Each row is where one point has got to under a steady rotation. How many steps took it there?
The counts run from 0 to 519.
[147 151 169 109 115 156 164 108 106 167 152 123 122 108 123 127 119 130
 119 102 165 111 149 123 192  78 108 111 165  73 153 171 110 128 135 147
 136 136 121 153 119 163 160 128  53 127 136 122 115 150 165 125 113]	208
[127 175 123  87  85 107 186 138  97 108 145 120 140 167 114 113  93  97
 117 133 134 124 150 119 121 116  91 117 126 114 110  82 104 158 156 117
 106 161 146 110  92 102 149 147 135 115 132 101 134 137 133  55 101]	59
[140 145 169 142  80 134 197 117 133 152 157 115 126 124 112 132 125 139
 134 131 151 127 205 133 160  89  94 125 145  81 122 142 118 145 160 172
 167 143 112 132 100 142 180 133  86 121 145 150 119 157 164 102 122]	210
[151 141 149 105  70  72 113 133 100 116 103 124 100 122 116 126 107  69
 115 172 170 115 100 112 118 115 137 150 178 150  97  93 129 129 109 152
 132 135 135 103 115 149  72 134 127 147 133 136 135 133 161  67 116]	332
[145 136  78 136 110  94 122 156 157 106  87 165 125 123  96 144 149 101
  99 140 173 127 137 122 111 122  86 152 122 147 118  95 113 132  78 147
 123 115 129 121 158 143 121 104 182  79 135 113 164 128  76 148 102]	168
[138 137 103 133  91 144 159 154 139 118 168 137 150 118 103 153 176 122
  77 110 126  94 178 106 145 112  88 136 101  95 111  94 108 111 106 169
 140 169 154 155 121 161 116 147 134  88 125  96 120 146 139 135 162]	449
[135 111 187 123 110  81 129 104 119 126  91 133  70 109 131 125 101  74
 158 144 139 154 129 142 175 105 116 112 180 161 108 129 111 171 146 150
 119 125 146  89 127 157 145 139 114 128 140 137 127 101 136 118  67]	490
[119 159 140  99 141  87 100  86 143 123 133 151 140 133 101 145 122  75
 126 128 104 148  95 115 151 115 143 142 157  97 137 146 146 151 141  95
 133 117 200 113  99 170 113  89 169  95 105  70 145 139 128 155 122]	157
[103 148 122 122 134 100 150 125 178  93  89 127  80 128 111 136 117 104
 114 138 103 179 106 160 128 140  98 101 131 163 155 105 142 174 106 128
 111 144 202 129  76 139 136 108 109 123 126 132 146  99  93 127  90]	400
[122 158 148 117 104 162 194 115 137 133 175 110  82 127 144 159 103 115
 142 128  82 156 160 135 136 131 102 119 116 117 156 149 114 159 170 131
 153 189 159 144 104 139 183 128  74 104 132 118 172 137 115 114 134]	213
[125 150 139 120 119  77 121 119 115 125 106 149 114 123  99 146 111  67
 108 151 159 118 106 108 146 140 136 154 175 133 108 107 113 154  99 126
 112 104 158  78  77 155 122  95 172  95 127  99 126 111 109 100  69]	245
[130 123 147 166 148 140 135 115 152 135 164 144  52 103 138 118 147 121
  85 153 148 112  84 109 157 110 139 176 154 139 105 118  85 103 111 139
 112 119 135 122 184 145 120 131  92 110  76 133 122  71 102 137  96]	107
[139 124 128 120  91 117 136 147  94 118 109 128  50 155 131 117 142 164
 118 109 138  96 147 113 115 180 114 136 126 134 103 133 136 111 100 160
 143 177 116 186 127 161 145 117  74 135 145 149 167 162 135  94 165]	270
[118 142 175 123 123  77 110  62 136 150 149 172 112 137 145 100 133  98
 141 114 121  72 156  98 158 120 130 112 160 127 103 150  88 110 138 122
 136 122 129 135 152 164 150 136 158  62  91  92 143 144 136 119 117]	432
[164 157 123  85  83  85 137 165 120 139 101 129 116 140  99 136 170 157
 100 188 134 132  91 136  82 157 107 142 167 155 124 140 134 148 100 123
 173 132 141 136 141 151  88  96 107 179 115 118 173 119 132 133 123]	328
[134 135 113 119 112 150 140 201 140 171 128 142 165 119 133 154 119  90
 129 142 128 182 144 153 105 104  67 111 127 139 183 128 132 145 146 121
  94 153 160 141 154 127 131 118 127  97 130 143 177 109  97 145  97]	227
[110 138 120 116 127 161 112 130 145 141 132 143 148 141 147 109 124 156
 119  78 145 127 158 112 141 116  79 117 133 107 172 137 145 114 137 140
  95 156 126 212 169 134 164 108  76  77  84 155 136 110 143 121 123]	285
[145 109 152 156 157  80 153 167  93 187 143 153 123 138 116  77  89 112
 125 141 150 122  97 119 150  94 119 120 161 145 103 129  90 115 142 118
  99 155 124 143 156 138 105 162 103 129 155 137 194 128 138 131 119]	504
[144 157 173 117 116 151 143 111  96 132 199 125 136 121 130 131 153 123
 114 111 156 121 126 138 166  87  77  97 102  53 145 128  70 109 148 133
 104 115 161 128 120 160 143 142  90 105 115 115 100 132 141 152 125]	295
[ 94 157 121 162  94 131 149 137 160 125 154 121 139 145 123 147 149 118
 108 116 171 137 169 115 107 144 127 171 124  78 130 125 160 118 121 163
 122 156 155 153  60 146 162  97 125  96 155 160 112 167 134  98 154]	456
[139 104 128 157 112  84 129 156 127 124 119 158  72 168 118  79  93 161
 131 107 139 116 165 117 108 113  97 134 154 118  82  88 116 122  90 163
 146 143 110 162 172 128 134 120 133 105 118 160 167 152 133  99 134]	348
[156 174 158  85  60 109 180 138 124 125 129 117 156 150 151 117 155 158
 117 142 173 105 164 150 104  96  70  93 150  88 144 118 125 132 144 122
 160 129 133 146 163 128 109 148 123 143 103 141 134 151 147  88 117]	52
[132 131 104 172 134  74 164 119 173 122 105 157  88 142  91  74 160 149
  88 123 164 100 122 110 132 112 107 152 137 150  63  94 114 120  88 152
 142 130 128 133 151 118 131 139 149 136 136 135 163 140  99 124 137]	261
[111 161 168 146 142  76 137 150 170 124 190 132 147 126 106 138 126  73
 115 122 130 162 140 135 114 131 126 122 154 111 147 134 124 163 123 136
 101 143 168  91  94 148 123  96 130 113 166 120  83 118 142 158  84]	310
[118 146 168 151 118 111 133 128 162 143 144  95 109 121  89 126 124  60
 129 168 138 182 116 145 158  88 134 151 171 127 137 155 129 148 128 151
 131 128 166  79  65 132 142 119  96 151 155 145 116 131 133 107  97]	396
[101 137 129 120  76 100 151  93 149 101 108 131 112 122 156 121 177 107
 118 112 144  97 190  97 147 151 110 140 115 166 105 111 123 111 162 149
 127 158 123 160 142 130 195 154 113  91 124 140 132 135 124  83 138]	276
[111 126 125 161 119  87  58 142 148 114 150 151 143 147  94 130  98 106
 135 122 164 163 140  88 115 151 110 184 165 116  91  93 147 123 125 166
 112 149 121 141 129 149 144  74 142  87 133 156  99 119 158 133 130]	8
[141 156 150 123 117 154 165 132 108 143 168 112 151 111 122 165 101  90
  98 151 151 155 125 122 166  91 162 171 146  75 147 148 141 156 154 133
 119 144 154 109  97 151 157 114  78 107 146 104 117 141 147 128 112]	302
[148 155 172 129 101 136 141 115 100 128 185 119 167 139 117 133 168 147
 118 116 168 121 145 149 153 102  84 101 101  48 131 104  81 124 148 141
 117 108 150 118  91 162 152 123  96 111 135 121  90 146 148 148 128]	296
[108 103 167 140  75  82  89 122 143 100 116 138  94 132 165 114 176 145
 122 118 136  94 182 113 126 166 107 124 144 148 108  85 132 113 115 170
 130 133 135 162 146 162 151 126 116 110  83 161  87 105 146 113 116]	189
[110 147 146 136 134 114 195 174 150 156 150 142 102 144 152 103 145 175
 121 127 119 119 154 153  91 135  60  76 134 134 145 115  93 140 123 113
 127 146 150 157 148 110 136 134 101 133 111 163 162  96 101 106  85]	46
[111 116 137 151 117  85 108 121 118 152  85 139  91 126 102 106 163 106
 106 135 200  97 118  96 170 134 144 160 156 139  89 137 126  93  89 161
 109 116 126 142  78 164 145 128 111 141 167 153 135 157 132  89 135]	180
[137 110 132 144 168  94  89 124 148 154  89 152  78 149 104  60 142  95
 122 123 152 134  88 120 155  95 130 133 145 145 111 159  97 103  74 134
  97 106 122 141 153 137 134 131 119 124 132 134 185 152  91 118 104]	258
[137 147 155 134 105  72 164 115 136 117 105 118 119 128  80 122 118 152
 121 154 175 155 120 143 148 107 127 144 196 120 103 116 145 176 125 155
 165 111 146 112  84 136 148  97  86 184 138 144  98 120 173 117 111]	484
[155 165 150  65  58 140 153 155 104 151 140 111 135 159 142 115 151 152
 125 157 132 139 140 152 101 106  91 104 144 111 165 160 125 136 149 115
 161 152 134 147 161 119 135 131  87 143  99 134 191 161 138  82 127]	54
[153 135 121 121  74 108 144 128 115 111 134 137 116 154 124 102 200 163
 106 124 115  94 166 123 135 128  93 123  86 127  89 118  97 116 135 140
 160 157 122 158 165 145 156 154 115 111 123 107 178 166 127 139 183]	356
[107 144 192 131 135  69 116 104 167 131 146 131 111 114 133  91 166 116
 103 122 133 116 123 154 139 138 175  98 142 145 149 166 119 126 104 153
 103 145 133 138 111 156 142 135  55 114 156 153  92 128 163 125  92]	35
[135 158 173 125  75  59 151 126 106 154 171 150 155 144 129 111 143 135
 121 161 126  82 161 113 117 144 129 125 143 111  79 117 120 100 145 134
 180 154 136 148 112 163 105 143 130 108 125 125 147 160 180 116 173]	513
[118 149 173 109 105 116  93 108  74 163 144 146 127 151 156 127  91  85
 115 140 120 102 132 109 153 137 161 132 136 105 125 137 117  97 135 111
  97 143 149 150  97 167 132 131 123  47 120 122 168 162 139  67 130]	518
[143 167 116  90  75 149 127 118 162 124 100 101 132 111  84 178 139 108
 118 157 144 188 131 150 131 108  99 124 141 125 189 160 157 160 107 159
 140 132 148 143  84 148 133  93  77 145 134 134 137 143 129 119 114]	393
[103 160 144 158 107 133 123 139 163 116 176 137 155 166 147 130 138 168
 121 133 171 162 157 143  90 125  94 148 113  63 138 104 151 109 145 138
 125 128 150 172 134 123 169  77 123  91 121 182 117 141 118 134 131]	377
[116 112 165 127 121  67 108 130  78 188 129 134 112 148 110  83  84 105
 142 142 120  99 127  96 162 128 130 127 190 141  79 127 121 114 134 133
 136 153 116 149  94 155 123 140  97 130 132 135 161 137 173  80 127]	425
[157 146 147  90  96  94 113 148 103 139 123 121  86 120 108 132 122 100
 106 177 144 125  67 114 110 128 147 158 187 157 117 158 134 137 107 121
 144 150 154 115 139 160  71 120 100 174 120 112 154 123 152 112 122]	330
